In the rows, zero is written as 128.
The rows of X fall into 4 groups, and each row is roughly a mix of its group's hidden directions.
X (141 x 10):
[[ 79 100 116 124 147 176 117 103 181 145]
 [157 120 139 144 130 124 188  90 120 185]
 [120 187 127 179 144 140 135 119  73 130]
 [167 145 157  73 165  90 139 113 156 115]
 [124 100 103 178  94 184 129 119  90 119]
 [188 150 125 162 165 177 142 117 111 133]
 [174 104 120 127  95 141 105 114  80  76]
 [116 155 150 149 157  97 139 171 147 190]
 [160 159 178 140  92  96  80 123 148 127]
 [118 162 156 175  81 153  88 139 159 125]
 [156 137 103 113  65  75 119 163 127 131]
 [107 143 144 123 136 134  54 163 168 109]
 [120 139 106  71 120  69  96 110 101 142]
 [119 107 103 176  88 174 108 133  90 101]
 [175 123 121 166 148 148 163 151 102  75]
 [ 98 149 123 182 111 146 108  76 103  94]
 [145 141 166 148 120  47 100 138 128 126]
 [133 110  86  64 101 125 161 145 102 100]
 [144 114 134 155 137 171 205 110 137 145]
 [128 138 169 187 129  97  75 106 141 120]
 [121 110 141 147 170 195 110  96 150 157]
 [148 132  80 122  97  67 136 172 143 116]
 [108 160 126  79 153  71  84 118 125 127]
 [128 127 131  66 128  65 110 106 103 149]
 [140 132  69 123 113  71 133 167 160 126]
 [127 111 153 162 160 181 175 134 162 107]
 [ 94 126 109  92  98 174  96 114 180 132]
 [140 115  75 158 158 169 149 122 178 142]
 [161 110 195 123 140 101 144 115 170 101]
 [ 67 105 132  91 122  89  89 143 156 122]
 [ 90 156 114 112 160 131 123  94 136 197]
 [171 135 183 153 139 142 126 117  68 137]
 [104  97  95 174  94 174 147 110 102 110]
 [121 161 174 117 126 121  92 135 154  62]
 [155 135 127 134 173  63  93 162 119 144]
 [151 128 156  77  81 126 161 151  92 101]
 [110 140  81 142 133 199 125 134  86 130]
 [111 107 104 175  79 160 127 118 106  80]
 [121 136 159 118 150 148  66 172 171 120]
 [135  91  88 119 111 121 182 105 100 174]
 [120 155 168 107 138 143  78 161 159  84]
 [154 135 168 158  91  94  71 100 125 127]
 [165 126 184 150 124 107 120 129  66 145]
 [158 131 188 144 101 134 121 177 126  86]
 [127 156 153 100 156  94 145 143 164 190]
 [ 97 134 137  92  80  74 105 123 131 169]
 [184  96 123 113  98 128 151  91  84 103]
 [132 123 176 119 118  78 102 118 179  92]
 [168 130 150 142  86 126 134 170 114  67]
 [114 148 117 152 189 144 169  94 165 144]
 [144 158 158  71 164  92 117 127 167 142]
 [152 143 148 124 129  52 116 157  86 129]
 [157 111 166 130  80 126 106 175 110  85]
 [136  70  96  78 116 147 125 146 171 116]
 [140 116 140 167 150 173 195 113 149 140]
 [102 118 129 107 116 143  74 172 132  71]
 [162 117 158 133  81 130 124 174 111  74]
 [157 139 132 139 134 121 197  89 121 175]
 [ 97 133 157  90  97  99  80 115 131 174]
 [146 147 110 112 106 206 103 112 159 129]
 [ 94 121 108 107 177 111 117  83 142 179]
 [147 110 179  69 144 157 138 163 150 138]
 [113 158 146 177 148 179 124 112  82 150]
 [119 144 142  72 182  95 126 118 166 151]
 [ 78 126 122  80  80 101  98 129 157 138]
 [115  68 100  78  94 121 119 126 162 143]
 [104 127  95  75 177 150 163 143 145 102]
 [ 93 116  80 162  95 140 123  77  97 135]
 [ 92 157 123  96 131 139  85 166 137  72]
 [110 130 163  91 118  77  74 154 109 115]
 [100 158 147 184  91 153  95 142 162 114]
 [136 133 124  82 108  63  84 128  99 122]
 [151 147 169  72 107  86 137 145 101 100]
 [108 156  95 182 113 110 136  86  81 132]
 [109 140  77 119 155 175 146 120 178 100]
 [110 152 142  97 151  89 171 135 176 166]
 [147 124 190 117 115 123  75 145  84 112]
 [177 147 166 135 105  95 121 138  68 138]
 [ 97 128 123 107  95  82 116 112 147 194]
 [119 127 142 140 127 210 154  84 128 126]
 [162 102 158 158 133  90 128 168  82  96]
 [115  93  83 188 154 142 103 108 156 137]
 [108 119 157 114 117  48 107 143 105 149]
 [117 137 133 182 113 118 151  62  91 127]
 [156 102 115 152 152 184 135 106  99  78]
 [157 104 117 101 144 129 182 150 111 187]
 [ 88 157 121 107 116 153  74 171 132  91]
 [150  97 163 151 101 106 140 159  80  85]
 [119 162 150 167  77 141  76 155 147 130]
 [117 104  81  72 122 143 180 125 114 104]
 [ 90 108  72  81 123 150 163 143 117 106]
 [ 91 160 136 110 145  91 158 161 178 156]
 [134 140 178  92 133  94  96 161 173 108]
 [131 120 133  79 138  55  92 112 113 128]
 [ 76 130  91 119 167 146 111  97 147 173]
 [127 108 122 192  78 166 123 105 103 122]
 [ 91 131 100 117 126 129  54 155 135  94]
 [ 89  88 118 131 138 173 105 110 183 154]
 [ 96 127 107  74 128  90  67 124 113 137]
 [155 126 160 116 133 111 186  94 115 181]
 [137 114 167  61 138 153 127 173 147 148]
 [100 155 142 168  85 170  90 131 160 146]
 [116 162  79 174 119 123 147 101  75 121]
 [120 107 135  81  88  66 121 119 162 113]
 [130 110  81 138 117 106 169 112  94 186]
 [122 114  84 114 137 174 140 156  97 186]
 [ 97 121 152 138 158 196 149  82 128 126]
 [ 96 126  97 154  90 133 140  68  86 126]
 [180 129 104 146 146 125 129 177 120  70]
 [ 92 119  96 122 120 146  67 160 135  82]
 [120 116 127 185 142 194 152 139 160 117]
 [109 120  86  73 127 101 148 181 103 126]
 [144 126 168 127  95  79 130 152  71 104]
 [110  95  98 163  86 174 128  97 100 104]
 [157 109  96 163 136 190 158 135 148  95]
 [111 159 120  96 137 167  81 183 135 104]
 [ 96 123  64 143 113 178 115 117  94 139]
 [ 98 155 144  80 115 123  70 170 145 123]
 [115 186 127 183 151 145 111 133  84 140]
 [ 90 119  98 135 143 146  69 152 151  82]
 [121 151  75 190 129 138 133 101  93 108]
 [140 164 153 186 150  97 151 110  94 159]
 [111 151 165 186 113 112 120 123 160 179]
 [119 106  85  86 161 133 185 149 109 111]
 [ 83 112 157  95  62 116 107 114 130 149]
 [138 154 157 130 125 177 199 144 134 107]
 [ 95 108  65 105 149 101  92  94 128 142]
 [140  77 131 102  97  95 153  90 164  98]
 [ 71 149 114 124 133 154 171 139 183 143]
 [161 139 157 132 133 109 184  95 117 183]
 [104 134 136  69 113 177  95 155 135  95]
 [144 109  70 146 116  86 176 106 110 149]
 [151 140 165 176 126 176 177 147 145 119]
 [143 132 107 107  94  61 103 175 131 117]
 [124 107  93 153  79 179 150 145  88 139]
 [101 103  95 155 105 192 162 101 120 125]
 [128 115 112 171  59 162 115 134  95 111]
 [104 102  94 159  63 161 144 117 101 120]
 [147 141 171 180 129  84  89 136 122 161]
 [130 100  94  72 164  96 159 133 100 104]
 [116 154 149 194  99 168  95 144 147 136]]

Each list below has two rows that fit no group; the rest each fit one group, if only roughly. Name those rows in the order they come.
    J56: [146 140 150 102  64  94 106 154  94 104]
    J720: [ 93 153 194 163 105 128 109 152 155 113]
    J687: [130 148 201  72 136 108 128 147 123 137]
    J131: [101 116  65 153 167 151 126 117 161  97]
    J343: [152 131 151 119 116  60  85 159 106 151]
    J398: [125 110  46 168 123 140 135 105 110 124]
    J906: [113  98 102 185 107 161 110 145  78 119]
    J151: [126 147 154 108  88  62 110 149  89 126]
    J999: [ 74 146 137  97 106  89 141  92 128 173]
    J213: [120 152  91 132 148 107 197 131 141 172]
    J572: [ 81 156 119  79 118  87 104 115 151 163]
    J447: [131 102  92  62 119 158 121 173 144 120]
    J560: [137 109 190  77  97 117 130 154  98 141]
    J900: [143  90 126 141 114  50 127 165 122 140]
 : J720, J213
    J114: [118 118  56  95 140 159 144 121 147  90]
    J230: [ 91 120 118 177 107 103 103  64 130 118]
    J841: [125 155 122 107 145 135  80 188 164  96]
    J138: [116 110 138 133 121 210 120  93 152 150]
    J143: [125 126 163 184 119 106  85 101 117 175]
    J231: [163 130 181 173 102 100 105  88 124 125]
    J528: [143 104 137  52 121 112 135 169 161 133]
    J586: [116 102  89  77  73 104 156 113 127 111]
    J961: [111 158  85 174 137 186 143 136 149 110]
    J705: [146 145 129 133  96 104 127 158  50 107]
    J728: [141 135 137  80 155 150 121 197 140 158]
    J122: [142  87 189  92 100 131 133 159  97 115]
    J461: [168 134 161 127  67 118 109 169  99 111]
 : J114, J705
    J451: [126 130 144  50 118  81 115 131  98 126]
    J933: [151 139 161  64 145 140 144 184 138 120]
    J834: [103 126  51 172 131 146 118 115 111 147]
    J776: [138 133 195  78 130  89 121 139 156 115]
    J205: [177 160 156 118 138  97  90 153  81 120]
    J683: [145 113  95 183 132 164 138  76 161 126]
    J113: [175 119 165 187 130 110 100 113 108 157]
    J184: [121 150 140 114 169  52 121 153 103 136]
    J100: [139 147 208  85 138 119 133 150 141 142]
    J144: [106 128  77 136 189 135 117 124 146 177]
 : J683, J144
    J618: [105 140 105 154 165 135 144  61 164 148]
    J736: [106 123 111 111  86  48 140 147 136 124]
    J287: [132 186 147 158 166 163 135 147  83 130]
    J250: [102 164 135  63 162 130 157 110 132 163]
    J409: [109 121  97  97 115  90  79  74 115 145]
    J583: [161 117 201  90 151 126 154 130 152 128]
    J696: [118  74 103  97  90  85 122 113 168 132]
    J168: [128 159 145 102 149 159  89 171 142  74]
    J964: [117 113 188 103  81 106  85 129 107 144]
    J201: [103 150 153 152 109  72 100 149 154 174]
    J563: [131 119 105  70  98 126 167 121 117  72]
 : J618, J409
    J986: [ 97 150 111 151 138 126  56 142 106  89]
    J500: [154 124 143 168 100  97  80 109 153 175]
    J249: [ 96 147  98  81  95 154 124 137 157  77]
    J942: [180 117 126  73 163  88 126 124  96 122]
    J336: [139 147  78 149 118 175 179 106 152 111]
    J677: [135 112  90 126 143 128  85 168 186  96]
    J774: [114 113  78 153 177 137 176 131 162 110]
    J918: [105 140 142 139 157 203 111 135 101 164]
    J380: [132 167 101 199 167 138 122 121 107 111]
    J299: [151 107 192 149 120 125  92 114  94 167]
    J856: [168 118 134 124  84 148  81 141  95  81]
    J681: [103 118  92 137 107 129 145 109  76 190]
    J101: [177 152 154 165 108 133 169 152 132  83]
 : J986, J500
    J764: [140 133 100 117 160 164 101 187 150  87]
    J2: [106 109 112 173  84 121 128 106  71  98]
    J28: [151 104 170  95 113  86 181 111 139 152]
    J879: [172 151 176 154 104 107  75 132 130 148]
    J81: [154 108 155 157  88 173 176 156 129 106]
    J589: [159 125 211 100 140 120 156 140 133 132]
    J134: [125 106 115  57 159 151 150 174 123 130]
    J50: [101 154  46 150 116 125 111 124 102 130]
    J472: [155 120 141 144  75 120 106 108 111  60]
    J503: [140 140 211 103 156 121 118 144 157 132]
    J920: [102 126  78 142 159 160 178 107 165 123]
 : J2, J134
    J981: [118 172 137 116 161 152  89 191 146 117]
    J738: [124 127 124 176 121 175 139 172 184 122]
    J399: [120 128 121  79 203  99 137 144 136 146]
    J180: [ 97 123  50 160 114 136  92 131 117 133]
    J217: [163 104 123 174 114 139 105 134  76  82]
    J315: [173 125 196 105 149 135 170 138 138 120]
    J610: [112 115  73 175 160 151 141  94 162 134]
    J479: [ 87 142 118  88 150 125 128 125 165 194]
    J49: [121 109 118  67  84  94  97 140  93 117]
    J542: [135 113 161  93 136 139 160 186 179 134]
    J735: [111 107 115 175  99  91 129  62 128 127]
 : J738, J542
    J429: [159 119 192  92 132 116 183 135 133 133]
    J639: [115 158 155 109 144 134 170  96 123 195]
    J216: [115 145 143 110 196  90 114 143 155 167]
    J854: [106 155 117 102 163 105 147  73 133 179]
    J625: [131 157 175  92 137 103 133 108 114 192]
    J234: [118 107  82  68 145  89  90 133 123 144]
    J940: [120 179 146 195 132 155 139 157 107 141]
    J310: [132  90 119 167 129 179 174 126 134  84]
    J612: [145 148 124 112 106  58 100 170 108 108]
    J330: [104 177 138  95 158 123 158  93 129 178]
    J578: [109 123  64 151 173 122 136  92 161 112]
 : J234, J940
    J826: [143 134 168 102  69 124 115 171  90 114]
    J463: [154 161 122 111 141  60 114 166 102 106]
    J222: [165 122 105 163 181 182 136 131 151 112]
    J8: [142 133 126 178 115 181 164 153 147  86]
    J440: [133 133 129 126 126  43 146 160  97 111]
    J140: [116 157 126 115 132 147  58 168 151  93]
    J539: [161 132 142 152 130  81 137 167  83  83]
    J543: [135 117 132 161 188 186 154 109 129 106]
    J654: [150 120 192  94 148  89 107 115  95 145]
    J487: [129  99 123  70 125 109 160 115 189 112]
 : J654, J487
    J769: [125 122 138 165 194 161 154  94 127 161]
    J387: [167 132 169 136 130 113 162  81  86 161]
    J862: [124 128 152 115 119 208  91  98 135 140]
    J497: [101 115 199 117 120 114  77 124 103 140]
    J24: [154 157 186  86 167 116 156 105 140 130]
    J857: [130  91 127 128  89  70 122 181 126 102]
    J596: [106 118  80 182 134 162 101 135 158  95]
    J76: [120 115 174 111 139 151  74 149 180 108]
    J436: [161 144 163 113  66 139  91 136  88 122]
    J910: [134 142 189 132 132  99 130 111  59 127]
 : J387, J24
    J597: [162 125 137 148 116  59 147 155  84 119]
    J316: [130 118  87  76 151 150 154 163 110  83]
    J430: [ 95 149 132  81 177 121 134  91 140 173]
    J846: [108 130 160 113 173 200 139 108 150 132]
    J141: [110 128  79 123 118 184 150 112 182 115]
    J587: [121 117  58 120  99 112 163 125  89 156]
    J714: [130 144 116  63 157 133 162 172 147 158]
    J309: [107 154 120  88 149 120 160  84 113 186]
    J107: [140 135 192 122 118  95 101 127  70 136]
    J515: [160 132 197 129  81 115 137 145 149  99]
 : J846, J515
    J643: [155 130 193 114 102  92 140 112  93  97]
    J200: [132 150 178 166 144  82 113 102 167 151]
    J502: [ 87 119 133 101 113  70  97 126 145 177]
    J206: [133 125 118 121  95  45 131 164 114 128]
    J491: [148 155 113 153 141  90 195 113  99 153]
    J291: [101 164 124  54 119  97 113 122 100 141]
    J751: [149  81 104 112 123 125 137  77  86  85]
    J106: [136 159 117  87  97  68  97 164 117 129]
    J125: [114 166 151 137 151 152  66 174 146 115]
    J905: [127 142 163 172 154 196 154 111 128 114]
 : J643, J905
    J432: [172 162 171 111 162  95 108 151 140 163]
    J949: [128 136 129 106 161  56 129 120  84 161]
    J616: [149 129  74 164 173 125 163 159 152 109]
    J637: [162 144  86 172 136 147 193 130 133 125]
    J971: [140 118 191 131 128  90  95 140  75 132]
    J6: [138 118  99  56 167 128 160 153 112 130]
    J188: [ 98  96  98  89 135 175 146 173 118 103]
    J521: [125 131 137 124 143 201 151 107 111  75]
    J418: [113 153 174 105 145 134  75 176 146 151]
    J410: [120 169 146 127 156 134  67 183 140 124]
 : J949, J188
    J11: [145 110 110 168 105 136  94 162 135  63]
    J531: [132 118  48 152 133 167 121 146 119 101]
    J9: [150  79 117  72 121 150 177 138 147 116]
    J765: [145 105 130  53 129 140 137 176 157 130]
    J288: [121 135 132 126 118 103 161 121  82 203]
    J163: [119 196 174 123 146 132  98 159 123 103]
    J152: [125 147  99  98 115  54 125 169 137 116]
    J342: [168 143 109 165 187 153 152  95 149 128]
    J391: [ 95 123  68 176 119 140  79 116 127 132]
    J185: [124 106 103 122 125  72  88 157 167 167]
    J748: [115 175 150 124 161 142  75 178 140 121]
    J378: [122 133 166 113 171  76  89 156 104 104]
    J989: [132 119 148  87 165 151 142 180 179 142]
 : J342, J989
    J511: [161 131 126 128 124  58  95 173 107 116]
    J260: [143 145  77 153 177 156 170 118 161 133]
    J611: [159 124 129 134  82 172 112  91 115  74]
    J588: [126 118 105 124 166 166 191 148 117  86]
    J10: [122 110 107 188  89 141 118 149  82  97]
    J970: [105 152  66 169 138 167  98 135 105 128]
    J476: [143 139 172 100  63 107 103 131  91 123]
    J65: [115 110  75 106 123 134 156 175  95  85]
    J922: [137 144 169 128 118  86 126 176  68 119]
    J403: [180 130 149 163 187 146 113 151 101 120]
    J424: [118 137  49 148 161 153 131 101 108 140]
 : J922, J424
    J623: [129 100 129 120 116  59 111 185 134 105]
    J823: [118 140 189 123 150  89 112 117  72 144]
    J642: [103 141  50 159 133 149  98 142 111 128]
    J530: [135 109 143 158 135 202 152 109 122  86]
    J734: [100 131 132 116 165 199 121  85 145 142]
    J963: [104  86 115  92 102  84 150 145 169  97]
    J670: [165 134 166 193 138  95  98 134 104 128]
    J954: [127  92  82 101 134 151 184 139  85 133]
    J404: [104 140 149 118 175  95 140 105 171 180]
    J392: [152 150 183 115 103 100 111 132  66 124]
    J394: [104 118  81  68 140 121 166 145 123  91]
    J772: [101 134 119  95 151  66 107  73 123 130]
    J294: [168 120 131 137 109 121  96 131  94  54]
    J594: [108  83 105 126 169 124 134  89 141 186]
    J93: [149 142 160 169 101 114  55 122 120 135]
 : J963, J772
    J799: [153 116 212 101 138 114 148 129 148 136]
    J14: [101 138  54 170 120 143  99 124 107 135]
    J261: [117 135 120 100 147 160  76 191 151 140]
    J499: [ 88 124  85 166 147 138 151  99 183 127]
    J911: [106 154  68 122 165 108 141  78 142 148]
    J719: [110 101  84 140 175 132 131 147 177  88]
    J289: [158  87  95 112 100 116 128 130  59 114]
    J498: [130  93 157  73  97  82 141 114 153 151]
    J370: [136 140 184  78  84 130 115 162 102 133]
    J356: [151 131 119 156 104 117 101 165 129  53]
    J340: [137 131 108 142 130 152 171 120 208 142]
 : J499, J340
    J286: [103 132 112 136 146 195 172  99 153 103]
    J809: [128 134 100 165 192 106 138  97 166 105]
    J658: [114 137  55 174 130 161 102 130 116 115]
    J496: [108 112 111 159 133 111 141  45 107 118]
    J425: [150 107 181  97  79 119 129 164  96 114]
    J527: [133 116 105 113 188 130 175 101  83 115]
    J816: [150 108 164 134 118  74  96  70 118 126]
    J877: [127 132 117 186 118 128 153  66 114  91]
    J950: [102 153 122 184  75 162 111 157 139 136]
    J215: [151 105 161 176 137 168 180 128 144 154]
    J635: [116  76 117 100  89  99  97 112 176 122]
 : J496, J527
    J369: [105 103 168 163 138 143 177  90  88 126]
    J384: [114 101  66 144 142 135 154 146 184 110]
    J490: [152 137 112  61 171 124 148 171 119 113]
    J532: [153 138 163 145 138  86 157 180  86 109]
    J991: [160  96 189 124 112 148 144 167 119  91]
    J633: [155 137 179 163 127 119  69  89 140 134]
    J782: [140 146 153  93 160 167 103 192 136 140]
    J545: [101 125 123  98 180 118 156 142 140 193]
    J142: [131 142  77 170 156 122 154  82 150 161]
    J170: [121 115  72 160 161 129 148  79 147 161]
    J325: [102 133 127 146 193 127 164 125 149 181]
    J248: [132 144  92 130 163 165 105 114 174 180]
    J219: [118 133  62 184 137 146  88 128 117 124]
    J69: [ 94 148 157 114 157  97 154 122 107 193]
 : J532, J69
